rotation ticks, each row followed by its count of ticks
The counts run from 0 to 468.
[ 88 146 105 131 134 107 105 124 106 140 167  96 127 149 125 204 111 101
 106 140  88  92 146 106 138 154 108 150 171 121 120 100 122] -> 355
[ 61 123 121 141 125 119 108 135 115 146 183 113 101 146 107 161 110  49
 142 124 115 151 130 136 148 171 141 118 143 151 122 132 147] -> 420
[ 88 127  69 140 160 125 128 142 104 125 178 106  84 135 144 192 126 103
  81 133 121 121 130 116  99 124 120 142 166 134 121 125 134] -> 25
[ 81 132 141 148 139 107 133 127 102 130 162 129  90  98 104 131  77  82
 121 147 108 163 147 153  89 138 120 106 189 132 114 114 151] -> 124
[ 70 128 144 138 173  98 114 145  94 163 145 153 106 137  93 140  92 103
 150 126  95 127 136 154 103 133 128 111 194 131 128 121 151] -> 110
[ 64 129  74 149 149 151 147 161 115 144 146 102 105 184 123 146  98 114
  96  96 130 115 125 105 107 120 159 149 165 137 130 128 142] -> 3
[ 79 140  94 144 128 130 129 124 110 143 137  81 121 189 120 149 115 114
 110 123 110  72 147  99 124 131 105 142 183 124 140  86 122] -> 341
[ 75 114 124 135 123 115 113 140 117 133 178 119  86 157 111 159  98  43
 125 122 122 149 114 134 139 174 136 115 142 137 127 139 147] -> 428
[ 75 131 108 165 119 119 116 121  91 123 168 104 124 164 105 140 107  78
 117 169  84 134 140 119 136 153 127 160 168 128 106 103 147] -> 388
[103 149 127 160 164 124 126  93 111 116 172 114 118 124 128 185  78 114
 107  81 160 122 168  93 115 140 150 143 151 144 153 109 146] -> 273
[ 87 130 152 159 148 129 144  98 119 124 130 126 123 165 103 143  91 147
 115  91 151 134 159  96 105 139 171 143 171 137 136  64 149] -> 250
[ 74 117 119 114 136  83 137 132 133 137 181 143  67 134 146 164 107  59
 121 125 125 143 119 129  95 147 118 116 151 118 120 110 152] -> 455
[ 86 116  80 155 169 123 103 131 104 129 150 110  91 174 123 170 142 107
  94 140 122  97 101 150 104 132 116 126 181 134 133 125 154] -> 44
[ 76 136 140 147 121 118 111 129  75 145 121 124  99 159  88 144  86 101
 115 147  91 148 107 160 102 157 139 123 195 123 134 136 130] -> 96
[110 143 154 111 158  89 126 133 154 123 134 148 101 159  96 153 120 127
 113 111 140 106 137 131  88 153 137 128 168 127 151  60 185] -> 201
[ 71 111 106 143 155 117 100 128  96 148 138 109 106 160 105 187 142 120
 108 136 109 121  87 161 116 152 124 121 189 112 109 119 136] -> 62
[ 71 110 115 147 139 123 107 119  92 152 124 108 100 155 101 187 135 115
 111 141 100 133  95 162 105 141 126 114 197 126 108 112 129] -> 70
[ 68 155 142 138 137 118 117 145 131 132 167 118  95 116  88  95  88  80
 130 127 137 145 144 166 103 164 131 110 177 126 135 120 156] -> 139
[ 64 132  74 145 162 134 128 151 126 138 180 112 105 175 140 150 100 117
 104 104 130 103 145 103 115 127 158 141 159 149 133 129 133] -> 1
[107 120 102 162 172 124 144 104 114 119 170  99 121 141 131 162  89 111
  91  91 156  95 144  89 118 126 108 146 173 102 128 103 148] -> 299
[ 82 135  67 150 146 129 125 130 101 116 168  99  78 143 142 176 132 101
  81 152 123 125 127 132  90 129 115 146 169 135 128 125 133] -> 33
[ 95 147 149 110 118 126 147 155 150 137 115 116  76 141  85 140 113  95
 113 106 145 131 142 142  76 147 125 105 168 139 157  74 170] -> 177
[ 67 155 141 144 132 118 128 140  99 148 148 124 103  99  87 126  89  81
 137 135 110 166 137 165  92 152 131 124 185 121 122 125 149] -> 122
[ 68 122 115 139 139 118  94 121  91 152 134 105 104 145 100 194 132 115
 110 140 106 133  97 167 116 153 130 111 188 125 115 123 126] -> 71
[ 85 163 150 150 140 118 110  89 134 106 156 120 126 153 104 142 102 145
 120 106 158 132 163 118 111 171 181 149 157 137 149  74 152] -> 239
[101 144 146 152 147 124 130  96 115 120 157 113 129 123 109 198  79 123
  97  79 156 142 152 100 121 158 165 147 157 125 134 104 143] -> 263
[ 75 131 144 143 170 105 119 145 107 166 145 147 107 121  87 143  93  92
 150 115 105 136 131 162 100 134 125 102 188 132 125 124 167] -> 119
[ 81 136 149 125 146 113 110 156 143 134 167 120 100 126  79 115  89  83
 120 111 145 134 123 168 118 171 133  99 176 112 132 120 163] -> 146
[ 76 147  98 131 139 111 114 128 113 146 165  94 126 175 123 172 119 114
 119 130 100  74 157  98 131 145 106 144 179 123 134  91 117] -> 348
[ 75 155  88 154 133 141 145 103 118 129 166  65 123 128 130 158 116 111
 103 104 149 105 160 101 113 134 104 152 172 107 125  91 127] -> 314
[103 137 155 147 148 121 122 100 122 121 148 121 134 139 100 190  80 133
  98  81 157 139 142 106 129 167 176 147 158 116 131  97 148] -> 254
[ 61 130 115 115 144  97 142 148 138 162 143 138  80 153 125 147 127  63
 151 104 126 134 108 140  83 137 121 122 151 121 135 108 171] -> 458
[101 149 151 130 124 103 137  96 142 103 142 127 103 126 111 161 117 133
 100 131 141 147 154 124  80 154 144 147 168 126 124  44 171] -> 215
[ 86 131 148 109 129 125 154 157 146 145 126 114  77 136  87 129 110  99
 117 104 144 138 145 140  80 139 122  94 178 135 136  69 158] -> 168
[ 85 176 150 133 130 115 117  98 146 121 134 116 127 127  95 162 128 134
 122 110 150 141 146 142  93 170 165 154 152 126 143  67 179] -> 221
[ 80 130  68 141 179 126 123 150 111 147 163 113  90 153 131 188 139 107
 106 117 126 103 124 126  99 117 122 136 163 143 136 126 150] -> 27
[ 65 115 122 115 154  88 141 153 131 152 177 150  75 163 135 143 115  64
 142 112 121 133 125 123 105 141 121 117 154 125 126 110 149] -> 448
[ 84 157 102 153 105 127 116 117  89 136 138  86 131 149 104 182 112  79
 113 154  80 123 130 121 125 149 117 166 163 133 123 108 148] -> 370
[118 148 154 105 131  89 115 129 155 101 157 134  78 139 111 157 100 107
  88 132 148 120 145 136  88 170 127 119 164 133 153  76 168] -> 190
[ 78 107 129 126 123 107 127 146 114 135 170 123  83 165 112 153  91  44
 112 121 123 154 101 131 131 171 131 125 147 117 122 136 148] -> 436
[ 66 122 125 133 129 107 111 140 119 139 191 123  86 161 117 148 100  48
 137 125 123 147 127 128 138 171 136 115 140 141 130 133 139] -> 429
[ 80 135 148 138 132 100 117 132  83 136 150 136  97 128  98 144  74  95
 110 153  91 159 126 153 103 160 133 123 193 112 120 126 126] -> 106
[ 83 121 149 136 161  86 111 132  88 140 167 150  96 128 111 149  79 100
 127 148  95 137 140 147 106 144 125 109 192 129 117 123 136] -> 108
[ 76  96 122 149 117 128 131 137 106 144 146 113  87 170  99 152  98  42
 122 116 116 155 107 133 129 152 130 111 154 145 123 129 159] -> 426
[ 85 118 144 142 166  97 120 132 100 145 162 149  95 110 105 151  81  91
 130 137  99 141 142 150  99 131 120  98 194 137 114 113 150] -> 117
[ 87 145 132 161 161 134 147 105 109 142 135 119 123 145 109 165  93 128
 129  67 155 125 169  90 104 123 159 146 159 144 154  92 152] -> 267
[ 94 131 102 154 138 109 101 112 100 131 162 110 125 155 122 186 111  82
 122 158  79  97 146 119 131 137 111 143 165 155 122 102 155] -> 373
[ 85 133  90 155 124 142 132 111 111 132 133  67 116 178 120 152 112 105
  99 116 125  76 142 104 118 127 103 133 181 132 140  88 132] -> 333
[110 151 151 104 108 121 136 145 149 121 123 109  78 128  89 160 102  88
  88 113 148 145 127 149  84 167 128 111 166 128 149  90 169] -> 179
[ 66 133  73 140 168 141 142 169 115 156 154 113  99 180 126 159 116 114
 106 100 127 108 130 106 105 119 147 151 164 130 133 123 137] -> 11
[ 78 105 129 135 117 119 135 146 110 139 148 120  82 173 105 145  90  46
 111 116 120 154  97 131 126 160 135 120 152 122 125 133 153] -> 435
[101 151 149 105 142  99 121 141 158 124 155 132  77 142 107 145 112 104
 116 118 149 112 160 137  86 155 127 101 164 151 164  75 165] -> 183
[ 73 156 101 161 117 129 108 130  92 150 133  98 135 169  93 157 120  78
 138 145  84 112 129 132 130 151 126 164 163 137 135 113 165] -> 377
[107 134 153 133 140 102 135  94 141 104 137 131 107 129 110 172 114 135
  99 126 142 140 152 125  81 141 142 132 169 134 125  43 181] -> 216
[ 58 130 114 159 123 119 122 133  98 138 175 108 123 159 100 132 113  79
 134 159  88 146 142 120 139 158 135 160 165 123  98 104 142] -> 396
[ 95 140 105 132 124 123 108 122 110 138 149  78 130 165 112 197 103 101
  89 126 108  86 124 114 142 163 110 146 173 104 125 109 123] -> 345
